Here are some points, one per row:
tensor([-0.06, -0.85, -1.11, -1.24, -1.61, -0.20, -1.15,  0.20,  0.92, -1.18, -1.15, -1.23, -0.53,  0.06,  2.37, -1.21, -1.57,  0.50, -1.69,  0.50,  0.27, -2.84,  0.33,  1.28])
tensor([ 1.25, -0.93,  0.56,  0.80, -0.05,  0.55, -1.91, -1.30, -1.32, -0.76, -0.39, -0.52,  0.35,  0.49, -0.99, -1.36, -0.13,  2.34, -0.79,  2.04, -0.63,  1.89,  0.85, -0.16])
tensor([-0.91,  0.56,  0.05,  0.58,  0.00,  0.24,  0.66, -0.89, -0.61,  0.63,  0.10,  0.06, -0.25,  0.77,  0.74, -1.16, -0.36,  2.49,  0.52,  0.14, -0.24, -0.40, -0.17, -2.26])
tensor([-0.31, -0.84,  0.76,  0.01, -0.43, -0.70,  2.56,  0.30, -0.08, -0.02,  0.32, -0.14,  0.49,  0.47,  1.28,  0.55, -0.13, -0.68,  0.33,  0.03,  0.31,  1.64,  1.54,  0.08])
tensor([-0.35, -0.64, -0.23,  4.09,  0.04, -0.88,  1.08, -0.57,  0.56, -0.41, -0.78, -0.63, -0.51, -0.17,  1.67,  0.10, -0.35, -1.62,  0.15,  0.31, -1.01,  1.88,  0.31, -0.98])
tensor([ 0.68,  0.70,  0.84, -0.02, -0.01,  0.44, -0.19,  0.24, -1.69, -0.42, -0.31, -0.24, -0.31,  0.43,  0.08, -0.15,  2.50, -0.48, -0.24, -0.18, -0.39, -0.35,  1.99,  0.11])
tensor([-0.80,  0.01,  0.02,  0.88, -0.48, -0.26, -0.60, -0.69, -0.17,  0.22, -0.46, -0.81, -0.45,  0.11, -0.52, -0.98, -0.30, -0.08,  0.50, -0.80, -0.25, -0.70, -1.70, -0.08])
tensor([-2.35, -1.86, -1.24, -0.70,  1.72, -0.31,  0.70, -1.24,  0.52, -1.75, -0.69, -1.18, -1.25, -0.99, -1.54,  1.16,  0.14,  0.12, -0.14, -0.93,  0.03, -0.97,  0.42, -0.20])
tensor([-1.13, -0.10,  0.98, -0.19,  0.51,  0.54, -0.15, -0.47, -0.09,  0.34, -0.69,  0.28, -0.39,  0.37, -0.34, -0.32, -0.14,  0.07,  2.28,  0.46, -0.12, -0.39, -0.09,  2.02])
tensor([ 2.21,  0.62,  0.14, -0.75,  0.52, -0.95,  0.03,  1.79, -0.03, -0.05, -0.31,  0.62, -2.26, -1.40, -1.67, -0.82, -3.31,  0.25,  1.16, -0.53, -2.66,  0.60,  1.63, -0.26])
tensor([ 2.79, -0.32,  0.21, -1.41,  0.34,  1.06,  0.79, -1.09,  1.46, -0.87,  2.71, -1.07, -0.38, -0.42,  0.97, -0.35,  0.27, -0.27, -0.54, -0.80,  0.03, -0.30, -0.67,  0.75])
tensor([-0.99,  0.76,  0.12,  0.05, -0.41, -0.54, -0.19,  1.82, -0.49, -0.52,  0.56, -0.37, -0.19,  0.10,  0.19, -0.07, -1.37, -0.79,  0.70, -1.05,  1.99,  0.09, -0.10, -0.95])
tensor([ 0.00, -0.11,  0.07,  0.07,  0.34, -0.27, -0.19, -0.03,  0.46, -0.22, -0.07,  3.26,  0.63,  0.04, -0.43,  0.03, -0.16,  0.11, -0.73,  0.37,  0.06,  0.11, -1.01,  0.19])
tensor([ 0.12,  0.85, -1.89,  0.67, -0.12,  2.20,  1.77,  0.74,  1.87, -0.52,  0.47, -0.32,  0.46,  0.47, -1.91,  0.26, -0.02, -0.74,  0.25, -0.39, -1.79, -0.15, -0.45, -0.04])
tensor([-0.66,  0.93, -0.55, -0.94, -0.09,  0.46, -1.49,  0.64, -0.72,  0.00, -0.07, -1.09, -0.22, -0.86, -0.15, -0.64, -0.55, -0.44,  1.06, -0.41,  0.25,  0.57, -0.11, -1.54])
tensor([-0.15,  0.33, -0.71,  0.98, -0.25, -0.16, -1.09, -0.48, -1.29, -0.22, -0.65, -0.73, -0.78, -0.20,  0.31, -0.25,  0.83,  1.06,  0.33,  0.12, -0.87, -0.83, -0.08,  0.39])
tensor([ 2.10, -0.16,  0.42, -0.28, -0.15,  0.67, -0.48,  0.13,  1.85, -0.16,  1.83,  0.19, -0.04, -0.26,  0.58,  0.63, -0.02, -0.75,  0.38,  0.03, -0.09,  0.74, -1.16, -0.15])
tensor([ 0.17, -0.52,  1.41,  0.59,  2.67,  0.21, -0.25,  0.47, -0.21,  0.29, -0.56, -0.38,  3.47, -0.84, -0.31,  0.47, -0.20, -0.62, -0.63,  0.78, -0.61, -0.71, -0.67, -0.10])
tensor([ 0.05, -0.36, -0.65, -0.51,  0.87,  0.50,  0.09,  0.26, -0.06, -0.08,  0.31,  3.28, -0.55,  0.22, -0.30, -0.79,  0.10, -0.02, -0.23,  0.26,  0.45, -0.12, -0.39, -0.13])
tensor([-0.70, -0.43,  0.40, -0.13, -0.22,  0.00,  0.65, -0.91,  0.93, -0.46,  0.55,  1.59, -0.16, -0.63, -0.22,  0.06, -0.01,  0.12, -0.41, -0.18,  0.22,  0.31, -1.42, -0.57])
tensor([-0.05, -0.36,  1.35, -1.23,  1.93,  0.55,  0.24,  2.30,  0.89,  0.25, -0.61, -0.13,  1.12, -0.93,  0.79, -1.08,  1.04,  0.13, -0.37,  0.46,  0.23,  0.14,  0.33, -1.08])
tensor([-0.93, -0.10, -0.40, -0.40,  0.08,  0.62, -1.17, -0.61, -0.19,  0.22, -0.31,  0.22, -0.10, -0.50, -0.10, -0.24,  0.65,  0.16,  1.83,  2.64,  0.20,  0.75, -0.47,  0.01])
tensor([ 1.03, -0.08, -1.66,  0.09, -1.77, -0.41,  0.99, -0.39, -1.73,  1.22, -0.74,  1.57,  3.05, -1.91,  0.10, -1.35,  0.00, -1.21,  0.77, -1.28, -0.03, -1.79, -1.05, -0.54])
tensor([ 0.30, -0.76, -0.16, -0.27,  0.29, -0.10, -0.72,  0.69,  0.01, -0.49, -0.23,  2.02, -1.04,  0.25, -0.56, -1.61,  0.04, -1.35,  0.27, -0.17,  0.10,  0.03, -0.34, -0.48])
tensor([ 0.46,  0.74, -0.85, -0.50, -0.30, -1.91,  0.71,  0.14,  2.29,  1.22, -1.68, -1.08,  0.50, -0.91, -1.28, -0.12,  1.20,  2.31,  0.90,  1.33, -1.49, -1.37, -0.76, -0.17])
tensor([-0.03, -0.14,  0.94,  0.02,  0.78,  0.66,  3.07, -0.49,  0.08,  0.07, -0.26, -0.66, -0.14, -0.89,  1.63, -1.05, -0.03,  0.55, -0.19, -0.65, -0.46,  0.73,  1.04, -0.97])
tensor([-1.11, -0.39,  1.31, -0.13, -0.60, -0.73,  0.49,  0.72, -1.77,  2.31,  0.94,  0.25, -2.05, -1.56,  0.68,  1.31, -0.62,  1.41, -1.11,  1.10, -0.77,  1.15, -1.71,  0.91])
tensor([-1.16,  1.27,  0.85, -0.56,  0.08,  0.15, -0.19,  0.62,  0.23, -0.08, -0.40, -0.52, -0.17, -0.32, -0.35, -0.43,  0.07, -0.32,  0.12, -0.72,  2.24, -0.74,  0.41, -0.11])
tensor([ 0.32,  0.18, -0.82,  0.62,  0.81,  0.72, -0.47, -0.43, -0.09,  1.12,  0.39, -0.47, -0.72,  1.02,  1.26,  0.04, -0.09,  0.10, -0.06, -0.43,  0.23, -0.70, -0.43, -1.28])
tensor([ 0.72, -0.51,  0.60,  0.11, -0.43, -0.26,  0.10, -0.57,  0.11,  1.76, -0.60, -0.46,  0.24,  2.86, -0.75,  0.47, -0.48, -0.72,  0.08,  0.15, -0.25, -0.21, -0.43,  0.12])
tensor([ 1.48, -0.40,  0.07, -0.11, -0.60,  0.48, -0.14, -0.64, -0.61,  1.40,  0.59, -0.87,  0.13,  1.80, -0.76, -0.84,  0.12,  0.03, -0.62, -0.57, -0.18, -0.12,  0.12, -0.28])
tensor([ 0.32,  2.77, -0.09,  0.60,  0.88, -0.60, -0.51, -1.60,  1.03, -1.38,  0.96, -0.06, -0.17, -0.70, -0.71, -0.38,  0.92,  1.59,  0.27, -1.18,  1.95,  1.33, -0.55,  1.04])
tensor([-0.47, -0.93, -0.45, -1.50, -0.15,  1.29, -0.53, -0.49, -0.51, -0.33, -1.05, -0.39, -0.38, -1.39, -0.26,  0.50, -0.38, -1.53,  0.48,  0.28,  0.69,  1.08,  0.59, -0.41])
tensor([-0.78,  0.13,  0.80, -0.76, -0.75, -0.20, -0.42,  0.65, -0.95, -0.36,  0.15, -1.94,  0.03, -1.84, -1.37, -0.05,  0.30, -1.86, -2.47,  0.63, -0.64,  0.33, -1.80,  1.05])
tensor([-0.06, -0.09, -0.28,  0.72,  0.48,  0.18,  0.29, -0.33, -0.94, -0.12, -0.93, -0.35, -0.19,  0.57, -0.69,  0.31, -0.10, -1.16,  1.32, -0.20, -0.20,  0.00,  0.30,  4.04])
tensor([ 1.56,  0.49,  0.95,  1.55,  2.32, -2.17, -0.90,  0.58,  0.79, -0.15, -1.10,  0.08,  0.11, -0.19,  1.14,  0.92, -1.36,  0.18,  0.45,  0.39,  2.33, -1.41,  0.27,  0.10])
tensor([-0.46, -0.03,  0.78,  1.03, -1.83,  2.66, -0.33, -1.30,  1.90,  1.87,  0.95,  0.85, -0.59, -1.22, -1.17,  1.87, -1.57, -0.02, -0.92,  1.04,  0.65, -2.09,  2.77, -0.73])
tensor([-1.72, -0.36, -0.53, -0.76, -1.40, -2.71, -0.35, -1.15,  0.93,  0.02,  2.84, -0.89,  2.16,  0.24,  0.24, -1.77, -0.89, -0.08,  1.53,  1.71, -0.23,  0.77,  1.49,  0.90])
tensor([-2.26,  0.24, -0.30, -0.08,  2.34,  0.13, -1.92,  0.85,  0.60,  0.15,  2.65,  0.84,  0.65,  1.88,  0.72,  0.79,  0.22, -0.32, -1.68, -1.28, -3.28, -1.01,  0.79,  0.21])
tensor([ 1.78, -0.90, -0.49,  0.12,  0.03, -0.59, -1.34,  0.10, -0.33,  0.29,  0.88, -1.24,  0.51, -0.53, -0.37,  3.59,  0.55, -0.11,  0.31, -0.46,  0.31,  0.23, -0.04, -1.51])
tensor([ 0.12, -0.56, -1.47,  0.76, -0.62,  2.51, -0.04,  0.93,  0.35, -2.80, -1.35, -0.39,  0.96,  1.04,  0.84, -0.08, -0.89,  0.61, -1.43,  1.27,  0.53,  1.43, -0.36, -0.11])
tensor([ 0.54, -0.62, -1.64, -0.78,  0.96, -1.37,  1.93,  1.09, -1.61, -0.91,  1.30,  0.23, -1.04,  1.14, -0.58,  0.86,  0.67, -0.09,  0.34,  3.55,  1.11, -1.75,  0.00, -0.23])
Along one direction, these points spread out more than along any other. How far along it is each point below, from 0 to 99? 50 is the average, and the first point above lies past it. One standard deviation of the points above along it is 16.
tensor([ 0.01, -0.69,  0.00,  0.58, -0.79, -0.37,  0.14, -0.49, -1.07, -1.01,  0.45,  0.44, -0.63, -0.37, -0.49, -0.96, -0.21,  0.13, -1.05, -0.96,  0.14, -0.71, -1.08, -0.82]) 50
tensor([ 0.28,  3.81,  0.40, -0.51, -1.08, -1.14,  0.33, -1.12,  0.20, -0.23, -1.50,  0.87, -1.04,  0.10,  1.80,  0.53,  0.59, -1.82, -1.76,  1.13, -0.90,  0.44,  0.55,  0.37]) 53
tensor([-0.48, -0.61,  0.12,  0.27, -0.54, -0.78, -1.50, -0.54, -0.07, -0.73, -0.08,  1.31,  0.30, -0.49, -0.76,  0.21, -0.33, -0.83, -0.54, -0.62,  0.26,  0.10, -0.79, -0.58]) 48
tensor([ 0.67, -0.60, -2.38,  0.70,  1.19,  0.74,  0.41, -0.79, -1.02,  1.39,  0.61,  0.75, -0.11, -1.56,  1.31,  0.08, -0.24,  0.91, -0.40, -1.03,  0.24,  0.63,  0.74,  2.44]) 48
tensor([ 1.26, -0.07, -0.12, -0.03, -1.27,  0.71, -0.25,  0.34,  0.51,  1.01,  0.63,  0.06, -0.08,  1.62, -0.87,  1.38,  0.46, -0.50,  0.29, -0.13,  0.13,  0.01, -0.44, -0.23]) 34
tensor([-0.05, -1.76, -0.08, -1.43, -0.69, -2.32,  0.11, -1.24,  0.25, -1.08, -1.59,  1.20,  0.24,  0.64, -0.95,  0.78,  0.63,  0.68, -1.13, -2.28, -0.47,  0.75,  1.54, -0.68]) 50
tensor([-0.84,  2.24,  0.71,  0.84, -0.05, -0.14,  1.79,  1.49, -1.30, -0.43,  0.89, -0.69,  0.87,  0.82, -1.72,  0.09, -1.30,  1.26, -0.97, -0.68,  1.31,  0.36, -0.16,  0.26]) 53
tensor([-0.42,  0.92, -0.99,  0.83, -0.07, -0.19, -0.55, -0.08, -1.04,  0.06,  0.36, -0.66, -0.63, -0.41,  0.52, -0.44,  2.74, -1.23,  0.34,  0.02,  0.03,  0.15,  1.40, -1.18]) 54
tensor([-0.02, -1.51,  1.40,  0.09,  0.40,  0.26,  0.06, -0.75,  1.05,  1.72, -0.29, -1.08, -1.75,  1.92, -0.08, -1.27,  0.30, -0.78,  0.05, -0.65,  0.49, -0.20, -1.53,  0.04]) 47
tensor([-0.39,  0.52, -2.47, -2.24,  0.25,  0.10, -0.36,  0.30,  0.24,  2.43, -1.46, -0.38,  0.88,  1.87,  1.02,  1.43, -1.08,  0.57, -0.54, -0.81,  0.65,  1.89, -0.82, -0.16]) 48
tensor([-0.41,  1.38,  0.55, -0.18, -0.24,  0.15, -0.10, -0.25,  0.57,  0.03, -0.77, -0.18, -0.24, -0.14, -0.23, -0.09,  2.14,  0.13,  0.30,  0.23,  0.65,  0.46,  0.35,  0.54]) 60
tensor([ 0.19,  0.18,  2.46, -0.67,  0.67,  0.56,  0.41,  0.51, -0.59,  0.29, -0.39,  0.26,  1.57,  0.28, -0.54, -0.55,  0.13, -0.21, -0.15, -0.35,  1.06, -0.25,  1.61,  0.74]) 48
tensor([-0.04,  0.63,  1.97, -1.15, -1.15,  0.99,  0.19, -0.66, -1.27, -2.57, -0.15,  0.56,  0.73,  0.56,  1.69,  1.90, -0.76,  1.25,  3.12, -0.37, -1.73, -1.05, -1.31, -0.05]) 55
tensor([-0.30, -1.65,  0.33,  1.80, -2.37, -0.08, -0.13,  3.70,  1.27,  0.02,  0.18,  0.38, -0.11, -0.53,  1.04,  0.08,  2.35,  1.58,  0.38, -0.87,  0.16,  0.58,  0.72,  1.45]) 51
